Each row of this table is followed by its label. One hidden rule gives the labels. It looks at one to three of the table's principal directions, none of them among the few with the most spread.
[-1.2  0.   0.9 -1.   0.2 -0.3 -0.8 -0.4 -0.4 -1.3 -0.1  0.2  1.6  0.6
  0.1  0.1  0.3  1.   0.8 -1.3  0.4 -0.8 -0.9 -0.2 -0.1 -0.6  0.1  0.3
  0.9 -0.9 -0.1  0.8] FT
[ 2.9  0.3  2.2  2.2 -0.5 -2.   2.   3.3  2.1  2.2 -2.9  0.5  0.3 -2.1
 -0.5 -1.  -1.2  0.7 -0.2 -0.4 -1.   0.8  0.4 -1.4  0.4  0.6 -1.   0.3
 -0.4  0.2  1.  -1.3] QJ
[ 1.3  0.7  1.2  2.1 -0.3 -1.  -0.1  1.8  1.5  0.2 -1.9 -0.2  0.2  0.
  0.5  0.  -1.2  0.6 -1.1 -0.5 -0.2  0.5  1.  -1.2 -0.2  0.1 -1.   0.3
 -1.  -0.5  0.8 -1.1] LJ
[-0.7  0.   0.2 -0.7 -0.2  0.4 -1.3 -0.5  0.  -1.1 -1.5  0.7  2.   0.9
  0.8 -0.5  0.7  0.9 -0.3 -0.8  0.6 -0.7  0.2 -0.5 -0.1 -0.1  0.1  0.1
  0.4 -1.7 -0.1  0.2] ZC
[ 2.1 -0.5 -1.   1.3  0.9 -0.9  3.5  0.5 -0.8  1.1  1.7 -0.9 -1.9 -1.1
 -1.  -0.8  2.1  0.2 -1.  -1.5 -1.2  1.2 -0.7  0.1 -1.   0.2 -1.8  0.3
 -2.6  1.1  0.4  0.2] LJ
[-0.1  0.3  0.7  0.3 -1.7  0.2 -1.6 -1.  -0.9  2.2 -1.3  0.8  1.   0.3
  0.6  1.5 -2.9  1.9  1.6 -0.8 -1.4  0.1 -0.1 -1.1 -1.6 -0.3  0.8 -0.7
 -0.2 -0.6  0.3 -0.1] LJ
[-0.8 -0.4 -0.6 -0.5  0.3  0.8 -0.8 -1.  -0.5 -2.   0.8 -0.1  0.   0.9
  0.3 -0.2  1.6 -0.2 -1.3 -1.7 -0.6  0.3  0.   0.1 -1.  -0.2  0.  -0.3
 -1.1 -0.8  0.2  1. ] LP
[-0.3  0.3  1.9 -0.2 -1.4 -0.3 -2.2  0.7  0.2  1.3 -2.   1.2  1.7  0.7
  0.9  1.4 -3.1  1.6  1.2 -0.6 -0.6  0.   0.4 -1.1 -1.   0.   1.  -0.6
  0.7 -0.7  0.2 -0.3] QJ
[ 0.4  0.   0.1  0.  -0.7  0.2  0.1  0.2 -0.7 -1.5 -0.2  0.4  0.4  1.7
  0.2 -0.1  1.3  0.   0.2 -1.5 -0.7 -0.2  0.3 -1.  -0.7 -0.5 -0.3  0.
  0.1 -0.5  0.1  0.7] QJ
[-1.6 -0.2 -1.1 -1.4  0.5  1.4 -1.3 -2.4 -1.4 -0.1  0.7  0.3  0.2  0.8
  0.1  0.2  0.4  0.5  0.6  1.   1.2 -1.3 -0.9  1.2  0.4 -0.4  0.8  0.3
  0.9 -0.9 -0.5  0.3] FT
[ 2.9  0.2  1.4  1.6 -0.1 -1.8  2.   2.3  1.7  2.  -2.8  0.4  1.  -2.
  0.1 -1.1 -0.4  1.  -0.5 -1.  -0.4  1.2  0.5 -1.3  0.1  0.6 -1.1  0.2
 -0.9 -0.3  0.5 -0.9] LP
[ 3.4  0.2  1.2  1.5 -0.7 -2.   1.   2.1  1.1  3.8 -2.7  0.5  1.2 -2.1
  1.   0.9 -2.7  1.7 -0.2 -1.4 -0.6  2.4  1.  -1.6 -1.6  0.7 -0.4 -0.8
 -1.8  0.   0.2 -1.2] LJ
[-0.6 -0.2 -1.  -1.3  0.7  0.   0.4 -0.6 -1.   0.2  2.  -0.3 -0.5  0.4
  0.2  0.9 -0.1 -0.3  0.7  0.5  1.1  0.2  0.   0.9  0.2  0.   0.2  0.
  0.5  1.1 -0.9  0.5] LJ
[ 1.2  0.2  0.3  0.6 -1.4 -0.3 -0.6 -0.7 -0.2  2.2 -2.1  0.6  1.6 -1.
  0.8  0.5 -1.6  1.5  0.7 -0.9 -1.2  0.8  0.3 -1.4 -1.5  0.   0.4 -0.8
 -0.9 -0.9 -0.1 -0.2] ZC
[-0.9 -0.2  1.6 -1.4 -0.6 -0.8  0.1  2.6  0.4 -0.6  0.7  0.4 -0.2  0.2
 -0.6  0.4 -0.7 -1.2  1.3  0.9  0.3 -0.7 -0.3  0.2  0.7  0.6  0.7 -0.3
  2.3  1.6 -0.1 -0.1] LP
[-0.8  0.   0.1 -0.9  1.1  0.   0.3  0.1  0.7 -1.2  0.7 -0.2 -0.1 -0.6
 -0.6 -0.7  0.8 -0.9  0.1  0.8  1.3 -0.6 -0.6  1.   1.8  0.   0.2  0.5
  1.4  0.2 -0.2  0.3] LP
[-0.1  0.1 -1.6  0.7  1.3  0.8  0.8 -0.9  0.7 -1.2  0.3 -0.6 -1.   0.2
  0.  -1.6  1.8 -1.  -1.7  1.   0.9 -0.2  0.8  0.8  1.7  0.3 -0.9  0.9
 -0.6 -0.2  0.1 -0.1] LP
[-0.2  0.3 -0.1  0.3  0.5 -0.1 -0.4 -1.2  0.   0.3 -0.5  0.   1.   0.1
  0.6  0.2 -0.7  1.2  0.5 -0.3  0.3  0.   0.2 -0.3  0.3 -0.5 -0.1  0.5
 -0.1 -0.5 -0.4  0.4] LJ
[ 4.1  0.2  2.5  2.3 -0.3 -2.4  2.2  2.5  1.9  4.  -3.9  0.7  1.5 -3.5
 -0.2 -0.8 -1.5  2.2  0.3 -1.2 -1.   1.5 -0.3 -1.7 -0.3  0.1 -0.7  0.2
 -1.  -0.7  0.6 -1.2] LJ
[ 3.2  0.3  1.6  1.7 -1.  -1.6  2.5  4.9  2.1  1.8 -2.4  0.6 -0.7 -0.6
 -0.2 -1.  -0.5 -1.2 -0.3  1.9  0.2  0.3  1.7 -1.   1.4  1.2 -0.9  0.3
  0.9  1.4  0.3 -2.1] LJ
[-2.1  0.1  0.  -1.7 -1.2  1.1 -3.1 -2.2 -1.7 -1.3 -0.2  0.7  1.9  1.5
  0.6  1.2 -0.4  1.   1.1 -1.3 -0.1 -1.1 -0.9 -0.4 -1.5 -0.7  1.3 -0.8
  0.8 -1.8 -0.1  0.8] FT
[ 0.1 -0.1  0.7  0.7 -1.6 -0.5  0.7  1.6 -0.4  0.3  0.3  0.1 -0.5  1.3
  0.1  0.5 -0.7 -0.4  0.9  0.1 -1.9  0.   1.  -1.2 -0.8  0.2 -0.3 -0.4
  0.1  1.6 -0.2  0. ] ZC
[-0.2  0.   0.  -0.9  1.6 -0.1  0.3  1.   1.4 -1.2  0.2 -0.4  0.1 -0.9
 -0.2 -0.8  1.3 -1.6 -0.5  2.6  2.9 -0.8 -0.1  1.5  2.5  0.1  0.3  0.8
  1.9  0.2 -0.8 -0.7] FT
[-1.3  0.1 -0.1 -2.  -0.9  1.  -1.9 -0.8 -0.7 -0.6 -0.3  1.   1.   0.9
  0.2  0.6 -0.5 -0.5  1.4  0.9  1.  -1.1 -0.3  0.4  0.6  0.   1.6 -0.5
  2.4 -0.6 -0.3  0.1] LP
[ 0.6  0.1 -0.2  1.3  0.5  0.5  2.2  2.4  1.4 -0.9  1.1 -0.5 -3.4  0.6
 -1.3 -1.6  1.5 -3.1 -0.8  3.5  0.3 -0.9  1.   1.   2.9  0.5 -0.7  1.1
  1.3  2.1  0.3 -1. ] QJ
[ 0.3  0.1  1.2  0.  -0.1 -0.6  0.3  2.4  0.4 -2.4  0.1  0.   0.1  1.5
 -0.1 -0.1  1.3 -0.9 -0.4 -0.8  0.3 -0.4  0.4 -0.6  0.  -0.2 -0.6  0.3
  0.8  0.2  0.1  0.1] LJ
[ 1.7  0.5  1.7  1.2 -1.4 -1.4  0.6  2.1  1.3  2.1 -3.6  1.2  1.7 -0.4
  0.6 -0.7 -2.1  1.5  0.7 -0.9 -0.9  0.4  1.1 -2.1  0.2  0.8 -0.6 -0.1
  0.2 -0.5  0.6 -0.9] LP
[-0.4  0.   0.2 -0.4  0.6  0.1  0.7  0.5 -0.1 -2.3  1.  -0.3 -0.5  0.6
 -1.  -0.8  2.1 -1.   0.1 -0.1  0.6 -1.  -0.8  0.4  1.1 -0.5 -0.4  0.7
  1.1  0.   0.2  0.5] QJ
[ 1.8 -0.4  0.1  0.5 -0.5 -0.8  0.1 -1.3 -0.7  3.9 -1.1  0.2  1.1 -3.
  0.3  1.  -1.7  2.5  0.2 -2.1 -1.6  2.  -1.1 -0.7 -3.   0.   0.4 -1.2
 -2.6 -0.9  0.2  0. ] FT
[-1.3 -0.1  0.4 -1.1 -0.3  0.3 -0.8  0.9 -0.1 -1.8  1.6 -0.3 -0.7  0.8
 -0.3  0.9  0.2 -1.8  0.4  0.8  0.2 -0.4  0.   0.5  0.1 -0.1  0.8 -0.5
  1.3  1.1 -0.3  0.3] LP
[ 0.   0.2  0.5  1.  -0.2 -0.1  0.1  0.   0.2 -0.9 -1.1  0.1  0.7  1.
  0.2 -0.9  0.7  0.8 -0.2 -0.8 -0.5 -0.6  0.4 -1.   0.2 -0.4 -0.9  0.7
 -0.3 -0.8  0.3  0.1] ZC
[ 2.  -0.2  0.9  0.   1.5 -1.6  2.9  3.1  1.8 -0.3  0.1 -0.7 -0.5 -2.5
 -1.1 -1.3  2.1 -1.8 -0.6  1.2  1.7  0.4 -0.5  0.8  1.8  0.4 -0.6  0.6
  1.   1.1 -0.3 -0.8] FT
[ 2.   0.3  0.4  1.5  0.  -1.6  2.9  3.1  1.5  0.3 -0.2 -0.5 -1.1 -0.5
 -0.3 -0.9  0.3 -1.3 -0.5  0.5 -0.1  0.8  1.4 -0.7  1.1  0.8 -1.5  0.4
 -0.2  1.9  0.1 -0.8] LP
[ 1.7  0.3  1.5  1.8 -1.8 -1.   1.4  3.1  0.5  1.  -1.3  0.4 -0.4  1.4
  0.2  0.1 -1.  -0.2  0.8  0.5 -1.6  0.   1.6 -1.9 -0.1  0.2 -0.8  0.2
  0.4  1.4  0.1 -0.8] FT
[ 2.2 -0.3 -0.4  0.  -1.  -0.2  0.2 -0.4 -0.4  4.  -0.5  0.5 -0.3 -2.5
  0.2  1.4 -2.2  0.6  0.4 -0.7 -1.4  2.3 -0.2 -0.2 -2.1  0.6  1.1 -1.7
 -1.7  0.4  0.1 -0.4] LP
[-0.1 -0.2 -1.3  0.   1.1  0.2  1.4 -2.1 -1.   0.9  1.8 -0.8 -1.1 -1.5
 -1.1 -0.4  0.7  0.4  0.5 -0.1 -0.2  0.  -1.7  1.   0.2 -0.3 -0.3  0.4
 -0.8  0.3  0.1  0.6] QJ
[-0.6  0.5 -0.8  0.1 -0.9  1.1 -2.5 -2.3 -0.4  1.2 -0.3  0.   0.2  0.1
  0.9  1.8 -2.6  0.3  0.6  1.2  0.   0.3  0.5  0.1 -0.7 -0.4  1.3 -0.7
 -0.1 -0.4 -0.3 -0.3] LJ
[ 0.3 -0.1  0.7 -0.7 -1.1 -0.2 -1.5 -1.3 -1.6  0.6 -0.8  0.7  2.1  0.
  0.5  1.5 -0.8  2.2  1.1 -3.3 -1.2  0.6 -1.2 -1.2 -2.8 -0.8  0.6 -1.
 -0.8 -1.6  0.2  1. ] LJ
[ 0.7  0.6  1.2  0.  -0.9 -0.6 -1.   1.3  1.1  0.3 -2.7  1.   2.   0.6
  1.1  0.2 -1.6  0.5  0.5 -0.2  0.7  0.   1.3 -1.2  0.6  0.3  0.2 -0.1
  1.2 -0.8 -0.1 -0.6] QJ
[ 2.6 -0.1  0.4  1.1  0.  -1.4  2.9  1.9  0.6  3.7 -1.2  0.6 -0.5 -1.8
 -0.4 -0.8 -1.1  0.9  0.5  0.2 -0.4  0.9  0.2 -0.4  0.5  1.  -0.8  0.2
 -0.5  1.   0.3 -1. ] LP
[ 0.2 -0.1  0.4  0.5 -1.3  0.2 -0.2  0.7 -0.8 -0.2 -0.1  0.5 -0.1  2.1
  0.5  0.6 -0.2  0.3  0.3 -0.9 -1.5  0.   1.  -1.2 -1.3 -0.2 -0.2 -0.3
 -0.4  0.3  0.   0.3] FT
[-0.8 -0.2 -0.7  0.   0.4  0.3  0.9  0.4 -0.6 -1.4  2.6 -0.8 -2.   1.4
 -0.5  0.2  1.1 -1.5  0.   1.1  0.  -0.5  0.2  0.7  0.5 -0.2 -0.4  0.4
  0.3  1.8 -0.4  0.3] LJ
[ 1.5 -0.1 -0.6  1.6  0.8  0.3  1.7  1.   1.7  0.8 -0.2 -0.4 -2.3 -1.5
 -0.8 -1.6  1.  -1.8 -1.7  2.5  0.2  0.3  0.6  1.   1.7  0.6 -0.4  0.5
 -0.5  0.8  0.5 -1.2] LP
[ 2.7 -0.5  0.   1.5  1.6 -1.5  4.6  3.   1.4  1.   0.6 -0.9 -2.1 -2.3
 -1.3 -2.1  2.6 -1.3 -1.7  1.   0.2  0.8  0.   0.7  1.2  0.8 -1.8  0.9
 -1.1  1.7  0.2 -1. ] ZC
[ 0.2 -0.2  0.7  0.3  0.3 -1.   1.5  0.7 -0.9 -1.9  0.7 -0.5  0.4  0.7
 -0.7 -0.7  2.2  0.8 -0.1 -2.8 -0.8 -0.4 -1.1 -0.9 -1.  -0.6 -1.5  0.6
 -0.8 -0.3  0.4  1. ] LJ
[-0.8 -0.3 -1.7 -0.1  0.1  0.9 -0.6 -2.4 -1.4  0.9  1.8 -0.6 -1.  -0.1
  0.2  1.  -0.5  0.2 -0.3  0.1 -0.7  0.6 -0.2  0.6 -1.5 -0.1  0.3 -0.6
 -1.7  0.4 -0.3  0.4] FT
[-2.6 -0.2 -0.7 -1.7  0.8  0.9 -1.2 -1.  -0.6 -2.8  2.5 -0.9 -0.6  0.7
 -0.4  0.3  1.3 -1.6 -0.2  1.1  1.2 -1.1 -0.8  1.5  0.5 -0.3  0.7  0.
  1.1  0.4 -0.5  0.6] FT
[ 3.   0.3  1.8  2.7 -0.2 -1.4  0.8  2.4  2.2  2.2 -3.3  0.1  0.7 -2.1
  0.4 -0.5 -1.1  0.9 -1.4  0.  -0.6  1.3  0.9 -1.3 -0.6  0.2 -0.7  0.1
 -1.6 -0.7  0.6 -1.7] FT
[-0.5  0.1  0.8  0.  -0.1 -0.3  0.   1.3  1.1 -0.3 -0.6 -0.2  0.4 -0.2
  0.1 -0.3 -0.3 -0.9  0.4  2.2  0.8 -0.8  0.6  0.1  1.4  0.2  0.3  0.3
  1.6  0.7 -0.6 -0.7] ZC
[-0.2 -0.1 -0.6 -0.1  1.9 -0.1  0.3 -0.9  0.5 -0.6  0.6 -0.7  0.1 -1.1
  0.  -0.6  1.   0.3 -1.3 -0.3  1.2  0.4 -0.4  1.   0.5 -0.2 -0.5  0.6
 -0.9 -0.5 -0.1  0.3] LJ
[ 0.3 -0.1  0.6  0.4  0.6 -0.5  0.4 -0.3  0.3 -0.8 -0.1 -0.3  0.5 -1.1
 -0.6 -0.6  1.   0.6 -0.5 -1.9 -0.5  0.4 -1.  -0.3 -0.5 -0.5 -0.5  0.2
 -0.9 -0.9  0.5  0.6] QJ
[-0.2 -0.3 -0.5 -0.6  0.8  0.3  0.7 -0.1 -0.3 -1.   1.2 -0.3 -0.8 -0.2
 -0.7 -0.5  1.7 -0.8 -0.4  0.4  0.6 -0.4 -0.7  0.9  0.5 -0.1 -0.1  0.3
  0.3  0.2 -0.1  0.2] LJ
[ 1.6  0.3  0.7  1.3 -0.6 -1.1  0.   1.6  1.3  2.1 -2.4  0.5  1.  -0.4
  1.4  0.4 -2.3  1.  -0.7 -0.1  0.   1.3  1.9 -1.2 -0.5  0.8 -0.4 -0.4
 -1.1  0.  -0.1 -1.2] ZC
[-2.2 -0.2 -0.4 -1.4 -0.6  1.2 -2.5 -2.7 -1.7 -0.4  1.2 -0.1  0.6  0.6
  0.2  1.5 -0.7  0.5  1.1  0.  -0.4 -0.6 -1.   0.4 -1.5 -0.8  1.5 -0.7
  0.3 -0.6 -0.5  0.9] FT
[-0.1 -0.2 -0.7 -0.8  0.3  0.2  0.3 -1.4 -0.6  1.   0.4  0.3  0.3 -0.8
 -0.1  0.  -0.1  0.6  0.6 -0.5  0.   0.4 -0.6  0.4  0.   0.1  0.4 -0.2
 -0.1 -0.1 -0.2  0.6] LP
[ 1.   0.4  0.3 -1.4 -1.  -0.2 -0.6  0.7  0.1  2.8 -1.8  1.4  1.1 -0.7
  0.5  1.  -2.6  0.2  1.9  1.7  1.7  0.   0.3  0.1  1.   0.8  1.4 -0.6
  2.2  0.  -0.5 -1.1] QJ
[-1.5 -0.2  0.4 -1.5  0.   0.4 -0.5  1.5  0.1 -1.9  1.4  0.1 -0.9  1.3
 -0.5  0.1  0.6 -2.   0.4  1.9  1.2 -1.3  0.   1.   1.3  0.3  0.7  0.1
  2.4  1.1 -0.3 -0.1] LP
[ 2.1  0.   1.6  1.1 -0.8 -1.   1.8  2.3 -0.2  0.5 -2.2  0.7  1.   0.4
 -0.4 -1.1  1.5  1.1  0.5 -0.7 -0.4 -0.9 -0.3 -1.5 -0.2 -0.3 -1.1  0.8
  0.5 -0.7  0.3 -0.7] FT
[ 2.3 -0.1  0.5  1.6  0.3 -1.   2.1  1.6  0.9  2.7 -0.4 -0.2 -1.4 -1.9
 -0.6 -0.3 -0.7  0.1 -0.3  0.7 -0.6  1.1  0.   0.   0.1  0.3 -0.6  0.2
 -1.   1.1  0.4 -0.9] LJ
[-0.2  0.   1.5 -0.1 -1.2 -0.3 -1.1  0.9 -0.3 -0.3 -1.5  0.7  1.5  0.8
  0.3  0.3 -0.4  0.9  0.5 -1.  -0.6 -0.6 -0.1 -1.1 -1.1 -0.2  0.3 -0.3
  0.5 -1.   0.3 -0.1] FT
[-0.5 -0.6 -0.5 -0.6  0.4  0.1  0.2 -1.3 -1.5 -0.8  1.2 -0.1  0.2  0.1
 -0.2 -0.2  1.8  1.1 -0.6 -2.9 -1.   0.4 -1.2  0.  -2.  -0.3 -0.4 -0.3
 -1.7 -0.8  0.3  1.2] LP
[ 1.8  0.4  0.6  0.  -0.5  0.  -0.9  0.2  1.2  3.8 -3.9  1.7  2.  -1.2
  1.3  0.1 -2.7  1.4  0.8  1.9  1.5  0.3  1.1 -0.3  1.3  0.6  1.2  0.
  1.3 -1.2 -0.5 -1.5] LJ
[ 1.5  0.1  2.2  1.5 -0.7 -1.7  0.5  0.6  0.7  1.9 -2.6  0.6  2.  -1.8
  0.  -0.4 -1.6  3.   0.4 -3.8 -2.5  1.2 -0.7 -2.2 -1.8 -0.1 -0.8 -0.2
 -1.9 -1.3  1.2  0.4] LP
Here are more rows. What is the label of each one?
[ 1.7  0.3  1.5  1.4 -0.3 -1.5  2.3  3.8  1.4  0.2 -0.3 -0.1 -1.3  0.2
 -0.7 -0.5 -0.3 -1.1  0.1  0.5 -0.4  0.2  0.9 -0.7  1.1  0.5 -1.2  0.6
  0.6  1.8  0.5 -0.8]: QJ
[-0.2 -0.4 -0.7  0.2  0.5  0.3  1.8  0.8 -0.9 -1.9  1.8 -0.7 -1.3  1.8
 -0.4 -0.8  3.  -1.3 -0.5  0.9  0.1 -1.   0.3  0.3  0.4 -0.3 -1.   0.8
  0.2  1.1 -0.6  0.2]: FT
[-0.4 -0.1 -0.7 -1.9  0.4  0.3 -0.5  0.3 -0.3 -0.3  1.5  0.2 -0.6  0.6
  0.3  1.2 -0.6 -1.2  0.4  0.6  1.6  0.4  0.3  1.1  0.5  0.4  0.9 -0.5
  1.2  1.  -0.6  0.2]: QJ
[ 1.9 -0.2  0.3 -0.2 -0.2 -0.9  1.6  2.2  0.4  2.3 -0.9  0.5 -0.1 -1.2
  0.  -0.2 -0.3 -0.3  0.1  1.3  0.9  0.5  0.4  0.1  0.3  1.   0.  -0.3
  0.5  0.8 -0.3 -1.3]: FT
[-1.5 -0.5 -3.3 -0.3  2.4  2.1  1.9 -1.8 -0.4 -2.1  4.1 -1.5 -4.3  0.1
 -1.9 -2.2  4.  -3.2 -1.9  3.4  1.5 -1.3 -0.8  3.3  2.8  0.4 -0.6  1.2
  0.   1.3  0.1 -0.1]: LP
[ 0.1  0.1 -0.2 -0.4 -0.8 -0.4  0.4  0.3  0.   1.  -0.8  0.6  0.7  0.2
  0.5 -0.1 -1.1  0.4  0.6 -0.4 -0.3  0.3  0.8 -0.7  0.1  0.8 -0.1 -0.4
  0.2  0.4 -0.1  0. ]: LP
[ 0.6  0.1 -0.5  0.3 -1.   0.2 -0.9 -1.5 -0.8  1.7 -1.3  0.6  1.2  0.1
  1.1  0.7 -1.4  1.7  0.1 -1.7 -1.1  1.   0.5 -1.1 -1.9  0.1  0.1 -0.8
 -1.6 -1.   0.1  0.1]: LP
[ 1.5  0.3  0.6  1.6  1.  -1.2  0.9  1.4  1.8 -0.7 -0.8 -0.9 -0.1 -1.6
 -0.1 -0.7  0.6 -0.2 -1.9 -0.8  0.3  1.1  0.2 -0.3  0.1  0.  -1.2  0.4
 -1.5 -0.4  0.6 -0.5]: LJ
[-2.3 -0.4 -0.5 -1.5  2.1  0.6 -0.2 -1.2 -0.3 -3.6  2.8 -1.2 -0.5  0.
 -1.1 -0.6  3.1 -1.3 -0.4  0.6  1.7 -1.4 -1.8  2.   1.2 -1.   0.1  0.9
  1.2 -0.2 -0.5  1.1]: FT
[ 2.4 -0.3 -0.9  2.2  2.6 -1.5  4.   0.2  0.9  1.3  0.9 -1.5 -1.5 -2.9
 -0.9 -1.7  1.9  0.7 -2.2 -1.3 -0.3  1.8 -0.6  0.5  0.2  0.1 -2.4  1.1
 -3.3  0.6  0.4  0. ]: LJ
[ 2.6  0.8  3.   2.  -2.9 -2.6  1.6  4.3  1.5  3.4 -5.3  1.9  2.7  0.6
  1.2 -0.6 -3.6  2.1  2.1 -0.6 -1.5  0.   2.4 -3.8  0.5  1.2 -1.2  0.1
  1.1  0.4  0.3 -1.6]: ZC
[ 0.4  0.2 -0.4  0.1 -0.6  0.7 -0.8 -0.5 -0.8  0.2  0.1  0.2 -0.1  1.4
  0.6  1.1 -0.4  0.   0.4  0.4  0.1  0.   0.6 -0.3 -0.6 -0.5  0.4 -0.1
  0.1 -0.1 -0.4 -0.1]: LJ
[-0.7 -0.4 -1.1 -0.4  0.3  0.7  0.3 -2.1 -1.2  2.   0.8  0.3 -0.6 -0.5
 -0.3 -0.2 -0.5  1.2  0.6 -0.2 -0.9  0.  -0.8  0.6 -0.3  0.3  0.2 -0.1
 -0.9  0.   0.2  0.5]: LP
[-0.5 -0.1  0.9  0.  -0.2 -0.1  1.   0.9 -0.8 -1.4  0.6  0.1 -0.3  1.7
 -0.9 -0.6  1.5  0.1  1.1 -0.2 -0.3 -1.7 -0.8 -0.3  0.6 -0.6 -0.7  1.
  1.3  0.2  0.2  0.4]: LJ
[ 0.3 -0.1  0.4 -0.9  0.6 -0.4 -0.1  0.2  0.1  0.1  0.6 -0.4  0.1 -2.
 -0.8  0.6  0.2 -0.5  0.5  0.7  1.3 -0.1 -1.6  1.   0.2 -0.4  0.8 -0.2
  0.9 -0.1 -0.2 -0.2]: LJ
[-1.9 -0.2 -1.  -0.5  1.   0.8 -0.4 -2.2 -1.2 -3.2  2.  -1.1  0.1  1.
 -0.4 -0.3  2.8 -0.1 -0.6 -1.2  0.  -0.8 -1.1  0.5 -0.5 -1.2 -0.5  0.5
 -0.5 -0.8 -0.3  1.5]: FT
[-0.1  0.   0.7 -1.1  1.3 -0.4 -1.  -0.7  0.3 -1.6 -0.5 -0.1  1.9 -1.4
 -0.2 -0.1  1.3  0.8 -0.4 -1.7  1.8 -0.1 -1.7  0.5 -0.1 -0.9  0.3  0.3
  0.4 -2.1  0.   0.6]: LJ
[-0.2  0.1 -1.2  0.6  0.6  0.6  0.2 -1.4  0.5  0.6 -0.3 -0.2 -0.4 -0.4
  0.2 -0.9  0.   0.  -0.7  0.9  0.2  0.1  0.6  0.4  1.   0.3 -0.3  0.3
 -0.7 -0.1  0.  -0.2]: LP
[-1.6 -0.2  0.4 -1.1 -1.2  1.  -0.6  2.  -0.5 -1.8  2.2 -0.1 -2.4  2.
 -1.   0.8  0.4 -3.2  0.8  3.1  0.  -1.6  0.2  1.   0.7  0.3  1.1 -0.4
  2.6  2.2 -0.1 -0.5]: LJ
[-0.6 -0.3 -1.6 -0.4  1.   0.8  0.1 -2.3 -0.8  0.2  1.1 -0.3 -0.7 -0.6
 -0.4 -0.6  1.   0.4 -0.8 -0.3  0.2  0.1 -0.9  1.1 -0.1  0.  -0.1  0.1
 -1.2 -0.6  0.3  0.3]: LP
[ 2.7 -0.2 -0.3  0.8  0.8 -0.6  0.9  0.3  1.5  3.6 -1.2 -0.4 -0.5 -4.6
 -0.2 -0.1 -0.8 -0.2 -1.4  1.5  0.5  2.  -0.4  1.  -0.4  0.7  0.7 -0.8
 -1.7 -0.1  0.1 -1.5]: FT
[-0.8  0.2 -0.4 -1.5  0.7  1.  -2.8 -0.9  0.1 -1.4  0.9 -0.5  0.  -0.5
  0.2  1.7 -0.2 -1.5 -0.5  1.8  2.6 -0.2 -0.6  1.7  0.  -0.7  1.8 -0.5
  1.2 -0.7 -0.6 -0.4]: LJ
[ 1.2  0.3  1.4  1.1  0.  -0.8  1.2  2.8  1.5 -1.3 -1.3 -0.1  0.   0.
 -0.4 -1.2  1.4 -1.1 -0.6  1.   0.6 -0.7  0.5 -0.5  1.3  0.  -0.8  0.8
  1.   0.1  0.2 -0.9]: FT
[ 0.  -0.1  0.2 -0.4  1.   0.   0.2  0.7  0.8 -1.9  0.1 -0.2  0.1 -0.1
 -0.2 -0.8  1.8 -0.8 -1.  -0.1  1.1 -0.2 -0.1  0.5  0.9 -0.1 -0.2  0.4
  0.4 -0.4  0.   0.2]: QJ
[-0.8  0.   1.2 -0.1  1.6 -0.9  1.3  1.7  1.8 -2.7 -0.4 -0.4  0.7 -0.5
 -0.8 -2.4  2.5 -0.8 -0.8  0.5  1.5 -1.4 -0.5  0.4  2.6  0.  -1.   1.5
  1.5 -0.3  0.1  0. ]: ZC
[ 1.6  0.3  0.5  1.  -0.6 -0.9  0.4  1.2  0.2  1.5 -1.   0.2  0.3  0.2
  0.8  0.9 -1.5  0.7  0.2 -0.6 -0.5  1.   1.1 -1.1 -0.8  0.1 -0.4 -0.2
 -0.7  0.5 -0.1 -0.4]: LJ
[-0.2 -0.4 -0.6 -1.1  1.   0.2  0.9 -0.2 -0.2 -0.2  1.1  0.2 -0.3 -0.2
 -0.4 -0.6  1.1 -0.4  0.2  0.2  0.8 -0.1 -0.4  1.   1.   0.2  0.1  0.3
  0.7  0.4 -0.3  0.6]: LP
[-1.3  0.4  0.8 -0.4 -1.7  0.1 -1.5  0.5  0.1  0.6 -1.2  0.8  1.1  1.5
  0.8  0.7 -2.6  0.2  1.6  1.2 -0.2 -0.9  1.2 -0.9  0.4  0.5  0.7 -0.4
  1.7  0.5 -0.3 -0.4]: ZC
[ 2.2  0.1 -0.3  1.5 -0.1 -0.5  1.5  1.2  0.7  2.7 -0.3 -0.2 -1.6 -1.3
 -0.1  0.2 -1.1 -0.4 -0.4  1.6 -0.2  1.1  0.7  0.1  0.1  0.6 -0.3 -0.1
 -1.   1.2  0.1 -1.3]: LJ
[ 1.3  0.4  1.2  0.7 -1.7 -0.3  0.8  2.3  0.3  1.7 -2.5  1.6  0.3  1.6
  0.2 -0.5 -1.4  0.4  1.6  1.  -0.3 -1.   1.3 -1.4  1.2  0.6 -0.2  0.4
  1.8  0.3  0.3 -1.1]: QJ
